In the data rows, the value 128 means zero.
Here are some points, one per row:
[154 144 131  91  92 122 136  97 146 134 127 135 161 119 123 156 114 137
 121 188 161  92 127 139 110 150 160 123 130 128 151 106 157 100 131 139
 136 109 149 142  83 134 118 113 117 126 101 133]
[120 112 173 190 144 113 114 137 122 101  85 131 125 146 137 142 124 147
 108 112 129 121 116 119 103 121 124 103 143 142 125 142 131 136 111 120
 128 120 140 134 153 111 135  98 146 127 146 106]
[118 149 121 168 132 102 133 103 137 158 136 103 133 123 145 143 128 124
 146 125 151 130 133  94 149 127 116 114 187 111 171 131 112 151 138  98
 105 141  86 133 134 150 135  54 142  85 147 145]
[123 165 124 119 136 132 119  99 161  94 114 128 150 137 107 130 136  90
 127 144 156 125 169 144 106 105 121 137 127 110 120  86 145 114 126 139
 143 137 149 123 137  94 149  77 122 178 100 142]
[131  99 175 125 140 149 109 141 115 119 142  95 137 118 114 155 121 153
 104 118 120 125 120 142 102 111 137 103 110 131 141 163 146 140 171 113
 146 110 156 135 108 134 138 117 108 103 157  96]
[115 127  76 170 100 124 171 171 138 133  80  94 158 149 146 105 123 101
  95 150 134 102 178  87 115 127 112 167  86 139 184 148 148 163 164 135
 123  93 144 117 181 105 144 179 102 101  89 142]
[ 94 116 110  87 102 119 150 136  70 154 114 108 117 132 128 153 103 134
 142 108 140 142 161 158 153 121  84 144 120 182 157 158 133  54 166 184
 121 124 100 159 123 124 124 123 162 151 148  97]
[139  96 182 145 114 130 136 129 125  99 103 124 130 131 143 115 145 144
 135  97 118 115 132 143 100  89 109 124 122 166  83 148 172 143 157 141
 118 135 157 125 111 119 115 100 112 130 171 144]
[119 124 155 126 111 136 129 119 106 153 121 118 145 122 155  82 133 122
 138 184  99 136  84 115 175 128  89 150 109  74 102 156 110 117 118 146
 147 120 146 119 130 146 129 103 136 127 131 118]
[140 142 147 114 105 146 149 138  89 138 131 128 111 193 107 141 159  92
 147  93 137 117 122 108 137 133 133 121 127  99 138 139 101 139 113 153
 152  96 129 118 158 146  99  80 159 126 120 112]
[133 156 132 112 106 104 117 105 102 139 126 150 107  86 118 136 143 139
 131 158 115 141  69 134 120 160 117 151 121 113 119  99 151 131 168 112
 147 101 108 159 174 128 130 116 122 132 125 151]
[121  72 108 119 143 151 129 135 131 104 127 169 114  92 111 119 121 114
 157 138 190 172 131 110  95 112 120  93 137 151 119 126 112 130 119 120
 121 132 139 122 131 138 110 164 141 149  92 120]
[140 101 177 147 109  97 129 126 120 109 133 119 155  73 132 169 140 134
 121 115 132 130 149 113 141 108 127 101 139 116 109 142 122 146 165 120
 142  96 149 101 124  85 152 136 100 125 157 124]
[123 137 109 134 154 129 173 121 123 151 141 126 115 130 107 145 128 104
 148 124 133 121 114 113 157 112 117 128 126 149 124 174 106 157 120  88
 110 142 155 158 105 116 126 114 131  82 126 164]
[138 146 106 119 125  99 125 151 101  93  99 124 173  84 135 103 117 149
 152 114 120 107  92 125 104 131 111 139 161 104  94 106 127 125 141 142
 162 149 120 142 145 176 118 159 152 111 134 165]
[161 132 133 112 123 129 149 158 133 143 123 140 109 114 166 123 166 120
 124 111 148 126 150 105 109 100 122 126 115 116 140  94 117  91  97 100
 127 156 127 152 118  99 115 161 119 126 171  91]
[147 151 125 127 119 143 161 103 159 120 116 104 144 144 140 122 138 122
 119 152 100 130 108 119 129 147 137 131 147 114 142 132 147  57 121 111
 132 106 127 104  95 120 147 110 152 140 133 121]
[125 180 155 154 145 149 182 133  99 121 131 102 118 140 128  92  71 166
 150 100 123 148 102 101 134 113 127  76  88 156 143  73 138 137 154 146
  95  84 104  96 128 141 139 158 133 146 114 174]
[101 151 111 140 127 154 124 115 141 143 133 112 131 102 160 162 130 154
 129  93 115 137 123 148 144 137 130 148 118 163  81 145 134 106  94 133
 130 150 128  87 174 128 104 139  94 118  98 137]
[130 122 137 116 129 126 139 135 160 116 136 149  98 126 132 128 102 131
 114 153 102 141 142  89 120 129 103 146 137 128 123 158 161  85  80 128
 159 144 116  86 132 146 148 121 139 108 156 146]
[143 122 117  87 139  91 156 105 119 125 111 144 141 175 158 128 121 127
 105 110 144 101  91 125 154 151 129 136 163 137 105 157 104 164 134 131
 119 176 123 132 126  67 131 147 145 137 110 122]
[ 98 126 133 116 134 115 153  85 155 113 166 146 177 187 120 133 121 112
  93 109 129 139 138 127 117 161 110 132 144 115 103 148 100 133 119 121
 105  82  96 168 122 127 128 187 114 143 150 128]
[132  87  89 119  97 129  96 143 122 106 118 146 159 103 132 104 159 132
 136 113 156 167 134 104 138 119 109 104 140 134 142 149 126 100 145  92
 136 153 115 128 128 165 112 113 150 133 109 136]
[ 97 103 162 152 116  98 123 114 145 140 119 102 138 160 164 136 142 158
 139 122 155  86 115 117 121 122 121  95  97 170  97 151 133 126 110 130
 139 137 140 153 135 151 109 123 111 142 132 120]
[103 143 125 165 156 140 138 118  99 144 120 149 127 106 109 162 138 129
 155 169 129 113 146 147 123 133 127 152  98  88 116 105 139 122 151  92
 127 141  83 143 126  94 114 113 127 134 143 132]
[ 94  63 122  99 174  90  81 159 178 140 161 125 113 187 130  93 125 178
 154 138 135 124 134 119 147 119 120 188 152 121 140  67 106 116 151 118
 129  79 151 101 132 102 100 120 137 105 141 159]
[100 152 126 106 155  99 151  91 125 112 128 123 129 135 162 132 136 113
 115 156 116 146 126 137  83 146 126  94  99  91 146 133 130  91 113 139
 149 128 178 123 124 141 134 114 167 112  82 145]
[130 148 125 118 121 157 104 161 131  97 170 114 125 169 108 126 125 120
 125  94 133 112 164 130 135 125 154 131 106  78  96 132 138 144 128 152
 152 103 105 159 113 153 126 122 158 102 128 134]
[135  95 163 121 107 146 124 126 105 147 146 101 129  93 152 135 128 131
  89 107 108 158 147 160 110 164 105 164 145 129 152  80 149 184  65 109
 146 123 116 133 115 127 100 139 134 129 105 130]
[145 147 131 116 105 124 137  90 151 107 106 130 131 119 123 165  99 116
 134 148 157 137 110 145 121 105 143 143 124 138 138  98 149 120 114 121
 136 111 161 145 117 110 124 108 147 121 122 169]
[112 136 139 115 122  91 132 118 138 174 120 119  86  78 118  98 142 153
 106 147 148 145 159 169 115 102 144 135 159 111 135 153  96 119 122 204
  79 125 120 127 136 168 165 154 115 131 122 108]
[132 162 104 132 137 129 140 119 115 190 148 152 148 120 139  71 113 127
 113 105 140 141 141 120 123 107 138 106 116 124 120  92 152 104 117 123
 163 148 149 114 152  73 119 128 124 116 176  73]
[106 114 184 125 138 122 129 136 119 105 130 130 132  73 140 170 116 112
 105 109 115 128 145 119 122 124 142 109 138 115 132 159  91 126 190 127
 169 106 145  95 145 110 124 143 103 130 142 120]
[136 121 135  93 131 191 140 143 125 138 114 166 141 127 150  89 134 126
  89 124 183 142 112 120 125 125 123  91 142 170 118 125  68 102 116 101
 151 102  85 115 141 118 165 110 127 110 124 137]
[121  97 113 134 136 107 132 123 130 169 129 127 145 104  83 107 106 136
  98 121  70 125 140 145 146 106 148 117 123 165 133 157 129 119  70 135
 135 145 123 171 124 120 160 124 149 145 125 177]
[126 128 117 118 104 106 147 136 119 115 176 107 107 144 114 137 148 119
 153 116 128 173 117 120 117 133 140 141 143 111 119 145 144 164 144 105
 106 151 119 146 121  97 169 119 142  97  83 108]
[112 134 144 105 143 149  95 136 127 139 115 105 141 116 148 147 141 135
 185 135 139  80 167 110 108 158 155 120 125 159  70 132 137 109  84 131
  90 124 131 130 171 133 153 120 109 107 121 125]
[145 109 124 139  96 116 119 147 155 143 105 119 117 190 123 128 100  58
 157 181  97 160 143 228 134 171 118  49 127 145 132 106 110 148 138 115
 142 163 120 108 153 156 117 147  89 101 180 141]
[109 125 136 189 173 117 105 155 126 134  96 146 138 148 114 109 108 137
 107 101 131 128 102 148  89 149 143 123 159 136 120 148 171 116 148 115
 141 100 149 153 119 149 130  94 112 121 108  61]
[157  74 130 127 129 113 112 101  93 154 127 112 118 120  98  94 131 143
 111 123  99  99 167 184 140 109 209 118 121 123 150 129 120 117 124  99
 141 125 110 142 152 125 136 139 169 145 111 170]
[162 127 128 178 101 124 108 108 133  98 189 174 155 146 116 128 113 130
 140 106 124 127 140 122 146 121 129 136 117  83 120 149 100 121 111 184
  97 109 114 144 134 125 106 145 117 107 119 124]
[126 119  72 129 146  96 146 136  83  50 121 139 128 115 170  95 138 133
 140 141 140 149 122 132 125 182 215 158  82 137 154 152 124 169  92 147
 123 108 104  80  92 137 136  89  89 158 200 129]
[193 142 125 127 121 109 121 197 165 168 126 135 156 123 117 139  89 137
 103 128 132 133 141 127  88 147 103 167  47 134 117 154  95 161 162  88
  72 125 124  84 140 158 125  93 169 165 121 124]
[141 155 136 119 145 142 128 143 111 108 157 153 112 124 107  73 152 167
 107 144 163 138 135 131 155 121 104  86  85 175 147 103 126 129 121 121
 136 134 124 132 112 122 140 124  77  96  97 138]
[137 136 111 126 107 171  59 109 131 126 142  99 115 110 159 139  83 110
 126 109 137 124 114 122 166 145 139 140 158 155 131 136 157 131  96 111
 109 100 157 131 161 147 143 141  99 155 123 115]
[142 125 127 119 127  94 151 152 148  96 168 147  95 138 123 142 127 126
 121 125 132 100 112 134 115 108 114 147 127 122 137 134 171  82 129 110
 165 164  93 101 130 169 135 166 116 124 128 126]
[107 164 120 112 122 152 145 112 133 128 158 108  94 135 111 113 117 147
 137 136 109 130 167 110 110 142 152 141 163 131 104 155 137 167 169  97
 138 162 101 125 120 114 114 121 147 115 129 136]
[144 129 102 172 128 151 139 108  89 161 174  82 125 141 117 124 156 111
  93 167 155 115 115 109  95 111 120 135 176 126 103 117 127 138 158 139
 124 160 142 115 109 147 108 104 103 173 135 166]
[161 143 130 109 129 114 116  67 134  96 130 133  84 157 132 103  81 155
 131 113 138 131 141 125 145 153 123 150 123 123 130 155 115 157 171 123
 127 174 135 154 139 101 140 118 118 120 109 101]
[115 152 170 151 121 132 104 147 162  95 126 118 126 105 156  83 161  75
 125 123 114 164 129 150 146 111 181 154 135 168 114 132 122 104 162 139
  81 141 136 133 104 119  87 144 150 102 111 125]
[140 155 134 115 108 143 138 125 133 140  96 152  97 136  73 153 148 110
 117  95 171 115 135 119 158 121 156 156 135 118 120 136 129 151 116 160
 155 105 147 107 135 147  74 120 123 119 136 149]
[109 119 146 126 136 117  51 113 129 175  83 128 126 183 122 156 149 125
 127  71 139 160  98  86 137 150 148 119  98  88 151 126 138 113 145 137
 128 191 108  99  81 108 177 158 107 140 119 180]
[125 157 113 138 122 146  68  95  92 142 124 144 114 130 180 129 147 152
 133 108 104 100 180 151 141 156  74 103 139 127 144 148 144 152  97  90
 119  97 139  91  97 135 113 155 158 148 101 126]
[145 125  88 132 107 122 148 144 173 141 127 131 108 144 102 141 143 150
 143  87  89 166 152  88 126 174 132 101 129 110 100 130 101 122 119 158
 138  82 140 188 122 111  98 114 105 147 138 147]
[105 171  99 104 111 149 129 148 178 108  97 136 143 125 159 160 119 152
 112 133 140 132 117 177 139  58 137 121 131  85 144 115 118 160 113 137
 140 127 127 145 105 124 114  95 123 135 120 138]
[ 71  80  94 143 106 150 157 109 162 116 147 169 105  98 127 144 147 114
  98  90 103  81 127 137 153 176 120 131  96 156 130  50 108 157 169 162
 112 150 157 119 106 162 185 109 175 116 159 101]
[166  80 132  94 137 169 120 133 116 147 100 138 129 152 150 139 100 143
 147 128 115 135 107 102 102 141 134 131 155 105 130 131 143 165 140 201
 111 174 111 127 102  78 144 136 109  93  99 118]
[148 118 109 139 106 138 123 132 163 120 145 132  84 122 133 110 112 139
 140 130 147 110 120 108 110  88 133 113 131 116 147 121 136 109 122 110
 152 145 115 123 147 127 137 168 150 151 155  87]
[ 92 122 125 122  97 160 106 104 108 113 151 171 169 171  98 118 138 160
 158 119  88 131  95 151  59 108 122 179 139 135 180 130  75 107 123 118
  86 138 159 120 155 116 124 143  99 117 161 142]
[137  89 121 124 144 140 140 107 143 104 108 104 189  98  82 107 140 138
 134 133 140 157 131 108 161 135  86 121 128 119 129 113 156 128 116 130
 121 161 107 121 144 150 103 143 132 119 147  98]
Along one direction, these points spread out more than along any other. Take the direction at right angles to it along which they spread out most. Then take the direction at right angles to both along which they spread out most. Go by this last direction. Where along it does each point below lie, from 0 to 99? The average is 50, and the first point in the table lies past the average. One standard deviation of the points above along it is 16.
[177 111 103 117 169 135 141 132 132 147 149 108 134  95 156 129 134  97
 160  50 110 103 117 195 138 131 108 137 152 117 131 112 138 114 126 113
 124 106 133 112 123 137 145 132  81 142  84 134] 48
[110 155 144 100 135  97 134 174 105 174 168 166 139 125 152 103  94  97
 114 118 132 133 124  96 128 116 164 100 102 130 140 100 169 134 118 114
  83 131 148 136 139 133 113 139 131 134 162 124] 40
[170 122 128 135 128 122 153 105 144 120 122 152 103 124 136 137 150 131
 121 160 101 124 115 111 112 137 120 113 142 115 149 145 166  81 104 136
 101 109 133  97 118 137 132 131 165 103 137 141] 54
[111 144 133 155 169 155 143 132 128 139 122 128 107 108 124 153 110 111
 131 143 150 107 145 105 127 142 133 137 145 106 151 132 106 125 146 130
 116 164 116 155 103 155  79 107  98 127 125 156] 64
[102 121 134 166 128 121 122 152 139 125 134  96 124 153 130 165 160 191
 114 141 144 118  98 159 134 149 169 109 114 144 101 124 139 110 107 108
 115 126 110 122 165 111 117 130 128 119  89  88] 56
[ 97 119 127 153 109 147 136 134 121 159 105 162 109 119 121 101 135 113
 157 185 132 109  93 149 153 118 110 158 111  91  89 147 163 140 152 100
 132  92 108 154 100 118 153 139 120 145 130 133] 61
[108 151 139 128 125 110  92 174 156 113 168 140 144  96 121 128 148  97
 134 160  64 100 105 100 145 141 122  84 144 181 160 144 114 138 153 161
 141 138 112 123 131  83 110 130 132 161 104 116] 48
[132 167 133 155 101  91 109 189  73 111 117 115 115 134  96 149 110 117
 128 141 153 147 158 157 145 140  94 153 174 157 124 100  90  97 108 165
 120 134 139 113 107 110 170 148 142 116 147 119] 42
[124  95 185 134 122 134 158 132 126 130 116 120 118 113 125  98 108 114
 147 106 102 104 150 151 135 123 127 155 144 121 167 108 110 150  64 115
 141 139 115 134 125 134 137 118 108 186  80 127] 46
[142 135 132  95 169 133 106 120 118  90  99 102 115 108 114 111 168 111
 107 143 106 125  91 110 136 144  79 139 112 117 135 123 142 127 130 129
 120 126 125 180 169 146 129 155 138 141 160 138] 48
[138 155 116 137 158 109  99  95 163 156 127  92 142 112 108 119 141  99
 164 142 132 131  98 124 101 133 139 147  91 198 143 130  80 155 117 146
 165 112 108 120  82 132 123 173 154 113 144  87] 41
[119 127 124 101 126 139 148 157 121  99 107 110 142 109  74 115 118 161
 141 144 114 126 116 116 168 148 132 116 147  79 118 124 126 117 131  87
 119 158 178 109 120 162 120 171 136 146 129  94] 45
[131 111 109 157 164 155 123 129  95 132 147 109 109 111 159 159 103 111
 117 193 142 132 108 128 133 117 116 141 104  98 100 121  96 117 130 132
 125 134 144 164 125 112 119 120 132 141 136 152] 63
[152 126 106 112 151 115 120 104 100 126  99 164 138 175 142 178 140 128
 125 160  52 159 165  78 154  45 161 146 130 172  93  67 110 151 145 119
 136 115 115 128 123 199 147 132 107 130  89  67] 48
[109 146  96  88 155 137 130 126 143 132 126 122 133 148  89 174 148 111
 128 122 147 121 121 150 142  79 105 103 123 112 141 145 168 179 102 156
 130 103 124 112 140 110 114 104 148 147 148 131] 67
